Here is a table of points, one per row:
  -7  11  57  25  -45  -9  15  27  43  -59  -49  20  -23  -3  7  36  -31  -39  13  94  -47  50  3  -11  -35  52  -12  18  -14  0  -31  23
  35  -31  75  35  -23  29  37  -25  44  31  8  -45  12  23  -47  16  60  5  21  -16  11  -92  -54  -26  -51  59  37  51  66  35  -89  49
  13  16  -40  9  3  7  28  -62  1  15  -58  82  -58  17  -4  25  -66  -27  -50  -7  -71  -6  -15  -28  38  -11  2  -14  66  45  11  23
  -63  33  -41  27  -12  16  15  -26  -16  -7  -47  -54  -2  -43  25  -18  17  108  -65  -38  -2  38  -20  59  -31  -11  -58  20  37  -49  -71  -32
  18  6  32  -29  36  39  44  -40  59  -56  19  16  42  -3  54  -57  12  12  60  -13  -2  -28  34  43  54  21  -54  16  -11  39  63  -35
  39  -31  -29  27  -6  6  -38  20  -45  80  24  -62  52  62  -64  -54  24  13  40  50  -37  18  6  4  15  80  28  21  -30  -45  -17  -3
  3  -51  -64  -11  61  -2  -45  20  -3  12  -22  9  -25  -46  38  -23  -58  -48  -15  -27  5  10  -2  14  35  45  -35  -46  -7  -44  -59  65
  -3  27  38  -80  71  4  -29  -73  6  40  -19  75  -36  1  -30  -27  12  62  12  72  73  -68  -50  13  14  5  -26  -71  -75  64  -45  -14
  -51  37  -61  -15  18  -27  -18  51  21  -13  4  -27  -53  40  -8  26  -19  -40  114  -13  -31  -18  -28  75  -12  -72  8  16  8  15  -15  -28
  -3  106  54  -62  37  -47  71  -10  -21  -17  9  4  51  46  41  -25  61  -63  -11  33  -1  -57  34  45  -25  23  -45  -61  43  -55  0  19
  14  50  -42  31  -19  39  27  18  64  -6  52  31  -30  -5  -15  79  -5  3  -36  -17  -1  42  57  3  55  8  0  11  -36  47  4  35
  11  -47  -13  37  88  59  61  8  20  -28  -80  -9  -28  58  -13  32  -36  -41  18  -32  91  17  47  -46  63  -3  33  17  -53  9  -18  6
  55  -25  16  -77  -92  35  -31  -40  -16  16  -95  8  21  -10  -2  90  3  -18  -39  9  3  -33  -20  12  33  8  -27  54  48  14  -1  51
  -25  -19  -23  -32  27  10  51  75  -40  -8  55  -58  -61  64  29  51  46  4  -66  15  -35  4  -22  36  50  76  52  2  -44  -2  18  -1
  6  -24  51  40  18  10  2  15  30  63  -27  -2  33  -21  22  30  7  2  31  4  -13  20  33  38  29  39  15  30  14  20  8  12
  -65  -1  -11  -5  -8  -33  67  24  -7  42  16  53  -39  9  -35  15  -49  -63  69  48  -22  -49  -60  -73  33  -41  -20  -51  52  -68  41  14
  -2  -18  -26  -59  14  -88  66  -15  26  57  10  60  25  16  38  16  26  41  -50  -4  -97  60  6  -44  80  -72  11  97  5  -38  -46  -27
  -1  -15  33  -52  -23  12  -69  53  -60  -12  -4  75  -47  -31  -14  10  87  52  66  -37  -4  13  12  -27  8  14  81  -21  9  -38  -31  -97
  21  59  11  5  -4  40  23  27  -35  63  5  12  49  -42  -63  1  -15  -18  35  -58  -18  37  -69  15  -18  26  -37  82  12  21  94  -2
  34  50  -16  10  44  35  19  68  -70  23  24  -11  17  37  45  9  -4  40  63  15  28  -18  -16  -57  4  0  -98  67  -6  -36  -28  54
  13  -28  43  47  -8  -36  -19  31  83  -46  20  -8  42  -13  0  -28  22  0  -45  46  -6  17  -85  -7  41  13  -92  22  -36  -41  -44  42
  -11  -22  58  -16  -81  -47  26  -25  2  -4  -19  -19  -15  -18  -23  -47  -13  -30  -24  -27  -14  -30  -14  -6  -7  -23  -14  -12  -45  -21  41  -15
  30  31  -28  31  -31  -71  36  32  2  18  14  -45  48  -36  -51  11  -19  24  65  32  61  82  39  3  40  -19  -3  28  38  70  -26  -26
  66  12  -16  49  -8  64  4  47  -35  -19  -20  -16  -19  16  -4  -45  -54  -22  -27  28  -76  -14  63  -35  -48  25  37  -18  -14  48  -14  -63
  -28  34  -42  22  -26  9  43  -12  -3  4  75  66  38  -73  40  3  21  24  1  -14  -19  -3  38  -54  -58  12  50  40  -29  71  -17  115
  -35  -17  89  25  32  -22  -27  48  -11  -57  -37  53  -23  -3  1  12  -46  6  -12  -41  -38  -11  -30  50  -116  -36  8  88  -37  -48  -8  -9
  -7  11  41  -67  -56  10  71  -7  78  9  52  -53  20  25  31  56  3  55  26  -39  38  64  -6  -93  12  27  -3  -87  13  -53  15  -23
  -31  -26  -23  -1  1  19  -42  -43  34  38  25  43  -47  48  24  -54  -116  61  19  -23  20  53  -19  23  -28  50  43  -28  65  -46  54  52
  -55  -39  26  -23  76  -57  -28  55  39  78  5  15  50  -6  -98  16  -44  44  -29  -30  -31  -8  66  -38  -8  -60  -34  -29  -94  12  7  20
  -33  -2  16  9  -43  -67  -22  -49  -45  39  -18  -31  -31  -27  -26  -34  -30  -19  26  -25  -28  21  65  1  4  -43  -40  34  -34  -5  -16  -11
  -48  36  15  -22  42  35  36  -39  69  -1  -19  -31  13  27  -46  -54  58  -10  11  50  -41  49  -29  24  49  37  30  0  21  33  60  23
  -52  -59  -36  -48  -21  38  -51  -48  -27  -30  42  -47  -16  -44  22  11  -7  -30  59  -77  -8  9  -64  -24  28  39  -23  36  11  11  18  17
  -27  20  -13  35  -55  74  -38  -14  25  21  -5  6  5  27  -32  -70  62  -7  -21  24  -35  -13  57  10  47  -34  11  10  -59  5  27  4
  83  -28  -35  -39  41  -67  -26  36  8  -11  -71  26  102  34  -35  22  -10  77  -12  33  40  -11  -18  -45  -27  -9  22  -18  16  -27  83  -11
  24  39  -39  67  -42  -13  -67  -52  -29  -55  21  38  81  93  -4  -40  -35  -10  -25  -5  -29  32  -61  -25  19  -19  -12  -12  28  -35  -66  -73
  -56  -39  -25  19  10  0  -14  -27  -52  12  24  66  -40  -48  24  18  126  -48  -60  27  31  27  -27  -13  10  -17  -48  13  -13  20  1  -67
  50  -27  33  -19  -8  63  -62  52  40  2  20  37  20  42  40  34  16  33  6  38  -76  -9  -1  6  26  -49  35  -21  64  41  8  -3
  4  -9  3  53  -63  55  39  5  -24  34  -40  19  -7  -61  32  30  -57  40  32  52  -31  -45  38  36  -2  78  -96  -29  -48  -40  9  -52
  30  -127  44  72  -10  41  24  18  7  73  -13  14  0  -8  17  33  81  -56  31  -9  26  42  4  15  -41  -75  -16  -74  46  -15  24  -33
  25  -14  -33  1  0  -58  -32  90  69  23  33  2  -56  -67  -44  -31  -10  -78  -49  -11  28  -38  -86  57  32  54  25  7  -7  -23  14  -39
  0  -27  8  -84  -21  -24  9  57  5  -78  1  -62  -4  -13  3  -14  15  -13  -63  1  37  -22  46  57  12  -32  -23  9  21  81  -10  -14
  19  65  55  88  45  -43  -64  -15  8  10  8  -60  -118  3  70  35  31  23  -50  39  18  -15  8  -100  8  9  -34  22  4  -13  94  -33
  6  -33  -10  1  -17  -10  -23  -59  68  -30  -7  -24  -4  -9  -31  48  -30  5  -67  -26  -16  -3  6  -19  -2  -7  13  -30  -29  -36  -40  -29
  -5  -44  -45  -56  6  -27  57  -78  -12  -30  34  -54  12  -79  27  45  -32  13  -8  110  -46  -13  -29  30  -66  -25  87  -6  -22  -15  38  -36
  48  -26  8  -26  -15  -40  -2  -41  -37  -26  -40  -28  -34  -9  32  -69  -4  33  -34  -82  -21  -27  -20  -24  4  4  -16  -23  -44  -16  89  15
  21  -41  35  13  5  -85  14  -49  -19  50  43  -19  -34  62  -17  15  11  -44  -32  18  41  20  86  56  -63  26  43  35  32  -7  40  48
  -67  38  -18  -22  -55  2  19  35  28  48  35  21  -9  30  40  -13  -4  5  -9  -71  23  -18  1  -59  -92  1  -2  3  -20  49  -17  -57
  -19  64  -12  -23  -58  -8  -109  -1  44  -54  -26  18  -1  -38  -41  87  23  -19  48  29  71  30  75  22  -10  0  -18  -32  16  -46  33  50
  -110  -64  -62  37  -10  62  8  -6  36  -22  -49  -14  32  -41  8  -82  42  29  28  59  -1  -95  40  -47  -10  -39  34  26  11  -43  15  43
  12  43  -32  34  -11  -9  29  28  -34  -23  -29  -18  16  6  -55  21  16  -1  14  -46  -43  -56  -12  -61  -23  5  16  -32  -14  27  34  -4
  79  54  -70  -33  71  15  -6  -56  26  -19  -23  14  -56  -37  -57  9  62  -65  45  -15  -30  -6  5  2  -48  -33  -25  33  48  -40  -28  -17
  84  -26  -15  36  -27  -79  -20  -47  51  -16  39  -9  -25  -11  25  -5  -10  24  96  -31  -30  -99  38  19  22  23  -14  -5  3  69  -56  -45
  -52  40  -22  -48  -45  1  -54  -1  -31  34  9  -18  60  9  -15  -8  7  -61  -16  -36  -40  -15  55  -3  -9  65  7  -51  -34  -56  -48  -12
  43  66  3  -52  -38  114  27  39  -6  28  40  -38  -31  -29  -18  -30  -81  31  -36  37  38  -13  -1  2  4  -70  53  31  -23  -41  -2  -70
  -15  -2  76  0  64  -1  -4  -23  0  -63  107  31  -39  -55  -38  -63  -18  31  29  45  -2  57  20  -4  -10  26  10  -29  52  15  -39  7
  15  17  10  3  54  3  -50  8  -18  26  -36  -110  -58  -59  -1  32  24  95  9  -2  -51  30  -47  18  -24  -60  6  -26  2  7  -36  72
  37  33  -85  76  21  28  28  -53  41  -42  26  17  34  2  -53  -13  54  36  -16  -38  35  29  19  33  -64  14  -4  8  -24  -45  56  -23
  4  -24  -35  -1  23  25  -63  22  -67  4  65  -35  85  -23  75  35  -19  -68  -55  56  6  16  -3  -3  -54  -50  -38  -48  1  59  46  18
  -29  68  -37  54  -74  -54  -16  34  -9  59  -55  16  -22  49  43  -57  16  49  -16  33  45  2  -37  58  35  -37  42  -41  35  79  16  51
  -40  6  36  -18  10  22  39  -28  -1  30  -83  -56  -4  1  -4  -54  -49  -65  -8  12  53  80  -27  -37  -42  -5  -30  -22  27  42  -55  -67
  30  -9  50  22  -28  15  1  53  11  -43  15  43  34  -80  23  -46  -14  -17  2  -38  65  21  -42  6  60  -54  52  27  2  11  30  21
  -19  -44  -21  -69  -54  19  -35  -3  -10  -67  -27  -13  -48  92  -47  -13  4  -18  -1  -6  24  20  -20  -42  -53  -12  -26  39  -48  23  -24  53
Along one direction, these points spread out more than along any other. Take the direction at right angles to it along which they spread out most. Go by this last direction. How far along it is each point below, from 0 to 99? The average is 50, and the first point in the table lies past the average. One standard deviation of the points above along it is 16.
  -51  12  5  3  60  -50  -70  -41  -9  -8  -20  -11  64  13  49  41  -18  -38  10  38  29  -3  -45  -48  -5  66  58  49  -55  76  11  -68 ~ 56
  49  54  51  -25  44  11  -48  -33  -20  43  -28  -24  31  -45  90  -47  1  -63  18  -43  7  21  62  -24  46  -9  87  14  8  -48  -26  38 ~ 51
  -6  -9  -25  40  14  -26  -2  33  26  -62  4  -75  12  30  43  11  -9  -32  17  -47  9  -55  -12  -9  18  -66  21  -69  -1  -39  -36  27 ~ 54
  61  -4  6  9  -5  42  10  -49  24  66  66  48  -1  76  63  27  -15  -17  22  -1  64  -2  -38  86  -31  -61  0  23  -92  -24  -28  29 ~ 52
  19  -48  -28  -4  -25  -37  47  -26  -65  -45  -17  1  -7  -34  -31  -35  -20  -22  -9  -11  -2  -10  -10  -14  5  -24  -7  -37  -22  -4  -23  -4 ~ 51
  41  0  -42  11  -24  -19  62  12  -77  13  -15  31  -14  -21  -17  -11  35  40  7  -22  29  19  -25  -1  -11  58  2  -79  -17  38  -35  41 ~ 43
  41  -53  -38  -73  27  -9  9  83  44  6  -14  43  -20  35  50  -72  14  18  -12  5  -8  42  57  0  -57  50  -76  20  66  17  20  0 ~ 55
  -5  62  53  35  26  6  42  44  14  -35  -55  56  34  -24  10  39  9  -15  -28  -40  -9  8  -31  43  -14  33  79  -41  -12  -14  -29  31 ~ 54
  -91  -38  -4  29  46  -1  19  8  -22  -5  -27  20  45  24  41  66  -15  49  3  -24  37  -31  46  68  36  45  18  31  57  5  16  -64 ~ 51
  -39  2  66  -14  57  63  -25  -44  -23  -7  58  -24  29  31  -73  10  -22  -4  -41  -61  -61  -33  -11  37  20  -22  -57  -68  54  61  20  8 ~ 56
  -12  -24  43  19  -7  -10  24  -13  -124  -96  18  16  -15  66  6  30  12  25  50  33  -11  67  -3  39  63  -15  3  12  -44  -21  39  32 ~ 56
  -22  15  16  21  4  2  -3  -3  -76  -6  73  5  -5  6  -74  3  -35  21  -79  20  98  -100  44  -10  46  3  1  68  94  -43  -20  -4 ~ 48
